One turn moves each row of this set onto another row. After a few examples, where does it send each row asked below?
Zamok: [1.0 -3.1 -0.1 -10.5 14.5 3.8 -10.0 5.0 -23.0 -9.8 7.8 -12.2 -0.1 -0.3 13.2 -27.9 -5.8 5.2 8.0 -11.3 -2.2 -3.7 -17.1 4.9 -2.2 -12.3 5.1 3.2 -6.3 -1.0 16.2 -7.4 -11.2 8.7 9.0 -2.4 -0.8 0.7 -11.5 4.0 -9.9 -2.2 7.8 11.8 3.6 -20.5 19.7 4.9 -3.9 27.7]
Pes: [8.6 6.2 -2.2 -6.9 6.5 -12.0 -6.5 -5.3 -3.0 -19.9 0.4 -5.9 1.1 -15.2 -3.9 18.7 -10.6 -7.3 7.0 6.0 0.2 -7.4 -1.5 -10.2 18.6 0.6 1.5 -4.3 -1.4 10.2 10.2 -1.2 -7.4 4.7 -15.8 7.7 -33.7 -8.8 -9.8 3.1 -11.0 -5.1 12.3 11.0 -28.0 -10.2 -3.5 4.5 -2.8 -2.1]
dese: [4.7 -1.7 -5.2 -2.3 8.5 -12.6 -3.1 0.5 1.8 -29.6 10.3 7.4 -7.8 14.8 -38.9 7.0 20.1 8.4 2.3 -6.1 -2.3 5.4 8.2 2.3 3.8 3.8 4.6 1.4 -4.8 0.3 12.9 -7.7 -7.7 -3.4 11.2 -5.0 13.9 2.1 -4.9 -8.4 -8.3 2.7 12.1 -18.8 0.9 0.7 11.7 18.2 -7.2 13.6]
rukiz: [-3.6 0.7 -3.4 -3.4 -0.5 -10.3 -4.6 12.0 -13.4 -5.4 21.2 -10.3 -15.9 6.3 12.7 -12.3 -16.2 23.2 18.4 -21.9 -0.7 -7.8 -11.2 1.5 -0.5 -3.6 10.4 5.3 -14.1 -1.0 19.6 -2.7 -10.7 2.3 9.7 -0.5 7.4 -8.1 -2.4 -5.9 -14.2 11.1 11.0 10.0 3.6 -9.9 10.7 10.2 5.5 9.7]
lole: [-5.1 -11.6 -4.7 0.0 20.2 -2.3 14.3 4.8 -15.6 4.3 21.9 1.3 -2.2 -13.6 27.1 22.3 1.0 4.8 -11.8 9.5 10.7 3.3 -4.0 -6.7 16.0 3.0 -7.3 -9.4 2.6 10.6 -7.3 5.8 -5.9 7.8 -12.9 -7.6 1.1 -11.9 -17.2 5.2 15.9 3.6 10.0 -4.8 2.1 -10.2 -2.5 4.1 -3.3 8.8]
Bon: [-9.3 13.3 0.8 0.5 4.4 -5.2 -0.3 -1.4 -6.0 0.6 13.1 7.2 -9.0 -4.4 14.9 26.1 1.8 1.5 -15.7 8.0 -3.8 -8.4 -1.6 -7.6 26.3 4.5 -1.8 -9.7 10.0 12.8 -2.0 5.9 -2.3 6.5 1.6 -10.3 -5.4 -18.8 7.6 4.7 8.8 -11.6 18.1 9.2 12.8 -10.4 -6.7 7.0 -3.1 3.6]
kikam: [7.8 1.2 -5.5 -3.3 18.1 0.8 9.7 1.9 -3.4 -28.4 3.4 7.1 -12.0 9.7 -20.9 -5.9 5.1 -12.2 -7.7 1.3 -9.7 7.2 9.1 5.4 -18.5 1.9 -5.7 -0.6 1.5 -1.4 8.8 2.7 -7.4 -19.7 -3.6 0.8 10.0 11.2 -3.1 -13.1 10.0 -4.3 4.7 -2.4 16.2 -11.1 1.7 14.7 -8.6 19.2]
livo: [8.8 -2.0 -0.2 1.0 16.9 -2.0 2.0 1.9 -4.9 -1.3 -7.7 -6.5 5.4 -15.3 -16.3 13.6 -12.2 1.1 11.2 10.2 8.4 6.3 19.5 8.9 -0.8 5.7 12.3 -3.7 -7.5 -3.4 14.1 0.3 -2.1 -0.4 -5.5 2.0 6.1 8.9 7.4 10.9 -0.4 -19.6 -10.1 6.5 -12.8 12.3 -17.7 2.1 -0.2 33.1]
Sina: [-8.0 -1.4 -2.0 1.2 11.2 11.2 -5.2 11.5 -24.8 0.8 29.2 -17.9 0.6 -8.4 9.2 2.4 -4.2 -1.2 8.2 -22.3 1.8 6.6 2.9 12.1 0.3 -6.5 13.4 0.3 -0.2 -2.3 18.7 -8.8 -11.7 3.5 27.9 -5.4 3.5 10.0 -1.8 -8.8 -14.4 -2.8 3.4 -1.3 4.9 -4.6 18.4 3.9 0.0 8.4]
ligid: [5.7 10.7 0.7 -4.9 14.7 -8.0 -6.4 -11.8 -8.8 -3.5 9.3 11.1 -8.6 -4.9 27.4 10.6 7.5 12.5 -3.5 11.1 7.5 14.3 -10.4 -5.4 14.2 5.3 1.9 1.8 -6.4 20.2 -10.0 5.3 13.2 7.9 -4.7 -14.3 -8.3 -10.2 15.3 7.3 -0.5 -15.5 9.0 -13.3 7.1 -0.3 6.2 -6.0 4.6 15.4]
kod: [-0.7 1.1 -6.6 -7.9 14.8 -20.3 -5.0 2.6 -20.0 20.8 -2.6 -10.7 -3.3 15.9 -11.5 21.2 11.1 -5.1 7.6 2.2 13.7 4.2 -18.1 14.6 1.5 1.3 14.8 1.9 3.3 18.8 1.4 -3.0 -17.2 -2.4 8.0 -1.9 -22.2 -9.8 -0.6 -5.3 -3.0 0.8 10.9 -9.9 -1.7 -2.9 8.2 -7.4 -4.4 -4.2]
Lis: [-1.1 -17.8 5.8 -9.0 2.9 -18.1 -5.0 3.3 -7.3 2.1 9.2 -9.3 2.8 6.0 7.0 14.4 -3.2 2.3 2.9 3.4 1.6 -17.1 3.0 -8.5 16.4 14.6 -12.4 -9.7 -11.3 7.7 5.2 4.8 -2.3 2.1 -13.9 17.7 -7.8 6.1 -4.0 -16.7 -0.2 -4.9 12.0 -0.5 5.9 -1.6 11.8 -13.6 13.1 -13.5]
gatub: [13.6 12.8 -1.1 3.7 8.9 -9.2 7.7 -7.4 -18.7 6.9 6.7 -3.1 2.9 -9.2 13.6 19.1 0.1 14.8 -7.7 4.8 26.2 6.0 -13.6 -10.8 6.7 9.8 1.3 -0.9 4.5 -3.1 -4.1 2.4 0.6 6.2 0.0 -26.3 -8.3 -20.2 6.2 -10.0 12.3 -9.4 10.4 -9.2 7.4 -7.7 -5.0 7.2 2.0 10.5]
finud: [-4.6 -2.8 -19.2 -2.2 5.4 -0.1 10.2 5.8 -14.7 -10.3 16.1 -21.9 -8.6 -12.5 16.2 5.7 -10.6 12.8 9.8 -25.2 -2.4 4.5 13.8 5.4 7.2 -1.9 15.8 6.9 -4.7 9.4 8.7 -9.5 -9.9 3.6 12.3 -5.8 8.4 0.9 10.0 -2.6 -32.4 2.9 -4.1 2.1 1.6 -1.3 2.1 2.0 -0.8 -6.7]
pon: [-8.1 -22.3 6.4 -9.9 22.9 -11.2 -4.1 2.8 -9.0 0.1 -10.5 0.8 16.0 -6.5 -10.1 20.8 -4.4 7.6 12.4 -3.0 1.4 -5.9 -2.4 7.1 -15.1 11.6 11.1 -13.4 -3.3 -23.9 -4.9 -4.0 -10.8 -10.3 10.3 3.6 10.1 7.4 5.0 -4.1 -7.2 -1.7 -3.7 -8.5 -5.4 -2.1 -22.5 -1.7 -3.4 -3.6]
robub: [2.3 -9.5 1.9 3.5 15.6 -4.3 5.1 7.1 8.6 -23.3 -1.9 -2.6 -5.7 1.5 -9.1 0.1 -6.0 10.2 -3.2 12.7 6.4 -12.8 -10.5 4.7 -7.2 2.5 5.1 -16.3 -0.5 1.8 18.3 4.3 -2.1 -27.5 -14.1 -3.8 1.4 15.0 -18.2 1.0 -10.0 -6.2 6.9 4.4 -4.2 0.4 -23.2 6.9 -4.4 4.1]
peson: [-1.6 -12.5 0.8 -17.5 26.9 -18.1 -15.2 1.2 0.2 7.6 -1.6 14.5 -11.4 -12.6 -12.1 6.5 -1.7 -5.7 15.1 9.3 -7.1 12.0 3.6 15.7 10.6 0.2 21.4 11.9 -0.8 4.9 -2.8 -6.3 -13.8 -11.2 16.5 12.3 18.3 6.0 15.4 8.8 1.5 -6.4 5.1 -3.3 -14.4 2.5 -2.8 -4.8 -4.0 10.2]
Kekon: [5.2 -47.1 -1.6 -9.1 22.3 -29.2 0.3 1.6 9.7 -18.4 -2.0 4.1 -5.9 -1.6 -4.6 -2.7 11.9 5.6 5.4 4.1 0.6 -0.3 -18.0 6.2 0.8 12.5 14.4 1.7 -3.0 5.2 8.1 -12.3 -9.0 -8.1 4.9 -3.4 5.1 10.5 -13.4 -5.0 -1.1 -3.1 5.2 -12.3 1.5 1.9 6.7 4.0 -1.6 0.4]
tezin: [-10.3 -4.3 2.0 4.1 18.1 -14.2 -1.5 -5.7 -14.5 -14.5 15.2 17.1 9.0 -16.3 20.7 29.5 7.5 2.6 4.5 2.9 -8.6 6.3 -10.1 -5.4 23.9 4.7 0.3 -5.3 -1.7 3.8 -5.9 -9.7 -3.5 19.2 0.8 -14.6 -16.8 -15.6 -4.8 10.5 9.9 -5.4 10.7 -9.0 7.3 -6.3 6.8 10.3 0.9 5.3]
Mobur: [6.1 -0.4 -1.7 -10.8 19.8 2.9 4.4 -4.2 -0.2 -21.7 -9.7 -4.5 6.4 -3.9 -19.7 2.1 6.7 -0.8 15.1 -16.7 6.3 -1.3 22.6 7.2 -10.8 0.6 -6.2 4.4 -0.1 -16.3 -11.2 -5.7 -16.7 -4.6 -0.4 7.0 6.1 -3.5 -3.1 5.9 5.3 -15.8 3.6 -13.5 -11.3 -17.4 -11.5 15.4 -11.5 9.4]
Venan: [13.9 -18.3 -13.7 -7.6 19.3 -13.0 11.0 -4.0 -3.1 -42.4 0.1 1.3 -5.0 1.1 -14.4 9.8 6.0 15.7 3.5 -9.4 -8.6 13.9 -0.1 8.9 -13.1 3.5 -4.7 6.1 9.1 2.9 -3.0 2.9 -10.6 -14.3 -10.4 0.1 12.7 1.1 -7.2 3.9 -13.9 6.5 4.5 -11.4 1.2 1.3 1.5 21.4 -10.8 10.6]
lapo: [9.4 -2.8 -1.8 9.8 13.0 -21.6 -6.0 -1.9 5.5 -23.7 -1.0 14.7 -7.7 -8.4 -20.2 -2.3 -4.8 4.3 1.0 13.3 -1.4 -2.4 -3.9 2.0 17.3 0.6 11.0 13.5 7.6 -3.6 26.0 -16.4 -10.3 -19.6 7.6 -2.1 -2.4 8.1 0.1 -1.3 7.1 -17.9 4.3 12.0 2.1 11.3 6.1 14.6 -1.1 16.3]
zat: [-1.5 5.7 -12.7 -6.5 20.1 10.8 3.7 2.5 -26.6 -17.4 3.5 -16.9 3.8 -21.7 16.6 -7.5 -6.4 -11.2 -0.5 -15.4 -11.8 5.6 2.0 12.0 0.9 -13.3 11.6 2.6 3.5 4.5 4.3 -12.8 -8.3 0.6 16.8 -5.8 1.0 9.4 5.7 0.2 -22.8 -6.7 -2.3 9.5 5.0 -17.2 6.1 0.7 -9.1 1.6]
zivi: [10.0 -8.7 6.6 9.0 27.5 -23.8 -14.5 -7.1 -14.3 -0.1 11.2 -14.0 6.9 -15.5 2.0 11.1 -9.8 -13.6 0.3 0.8 -5.9 4.2 -17.0 -3.1 17.9 5.3 3.2 16.2 6.0 -0.9 -0.5 4.7 -12.5 -13.4 -9.6 8.4 -12.7 -0.2 -7.5 2.8 17.2 4.1 16.0 8.7 -2.8 -10.3 22.4 1.2 9.2 3.8]
rido: [5.7 2.2 -14.8 -6.0 6.1 -6.0 4.7 -1.5 -17.4 -23.2 -7.6 -10.4 -4.0 -9.3 14.6 -23.3 -9.7 18.0 13.5 -16.9 -8.2 -12.7 -5.8 -6.8 4.9 -6.5 6.5 8.8 -16.2 -2.0 3.0 -13.9 -8.2 6.3 3.6 -6.0 1.7 -7.9 0.6 2.4 -18.2 2.6 0.4 17.0 6.4 -15.8 4.8 8.0 1.2 4.1]
sozi: [-3.8 15.0 1.0 -11.8 18.7 -9.4 0.2 1.5 -19.2 -2.5 16.7 24.3 -3.8 -8.3 22.8 18.4 -0.1 10.6 -3.0 9.1 15.8 8.9 -23.8 -5.7 1.4 -5.5 -3.5 -0.3 -1.6 3.8 -12.7 -10.9 -0.2 -0.2 0.3 -5.0 -13.7 -12.0 -1.1 -7.0 5.4 -2.0 12.2 -17.9 -1.0 -13.8 -6.3 -3.5 -7.9 -0.6]
navad: [8.4 5.5 -15.2 2.1 23.6 -5.5 -0.1 1.2 -23.9 0.3 -6.7 9.0 -6.5 -9.6 3.0 10.9 3.8 -9.4 -5.6 11.8 13.0 2.0 2.7 -4.2 -2.0 -6.8 -1.6 8.5 -8.8 14.7 -6.3 -4.3 1.2 -8.9 5.0 14.9 -26.2 -1.4 0.3 -4.2 4.6 -5.2 -14.4 10.1 -4.9 11.3 17.5 -12.5 -3.4 11.9]
Fomum: [-0.9 -0.8 6.9 -3.0 26.8 -13.2 -7.3 -0.5 -0.2 -13.0 5.2 -8.6 2.9 12.2 -15.6 1.3 -0.9 -3.0 4.3 -11.0 -1.8 16.5 18.5 13.6 0.3 6.0 2.2 3.3 7.4 -12.3 10.8 9.6 -8.6 -5.7 -5.6 5.0 22.1 -2.9 12.0 6.8 1.9 -10.3 2.1 -18.1 -13.0 -13.6 8.9 12.7 -4.5 32.4]
nur: [4.5 6.0 -9.8 10.0 19.6 -17.3 -0.5 -6.4 -29.3 -6.0 -10.9 -2.4 5.1 0.3 10.0 21.2 -5.3 9.2 12.3 6.3 1.6 5.3 -4.5 9.0 0.6 6.9 3.7 -13.5 -3.5 3.4 3.3 19.3 2.7 -14.7 -8.6 -10.3 -17.2 -7.7 9.1 -4.8 -15.4 8.3 -4.9 -2.3 -7.8 15.8 5.0 1.7 13.4 -9.4]
gusul: [2.7 -3.5 4.7 -8.5 19.6 -19.7 -0.7 12.1 2.7 -26.5 3.8 9.6 -9.6 -2.0 -10.2 12.7 1.9 5.8 14.3 -16.6 -4.9 0.3 18.8 15.0 -7.4 2.4 -6.9 1.4 -11.0 -5.9 -7.8 0.6 2.8 -5.3 5.7 21.2 30.0 -4.1 13.3 -4.9 -1.8 -5.1 5.1 -13.6 -10.5 -7.6 2.2 7.7 -2.1 4.7]

Fomum goes to dese
gatub goes to Bon
Now find these:
nur goes to Pes
Zamok goes to Sina
robub goes to livo

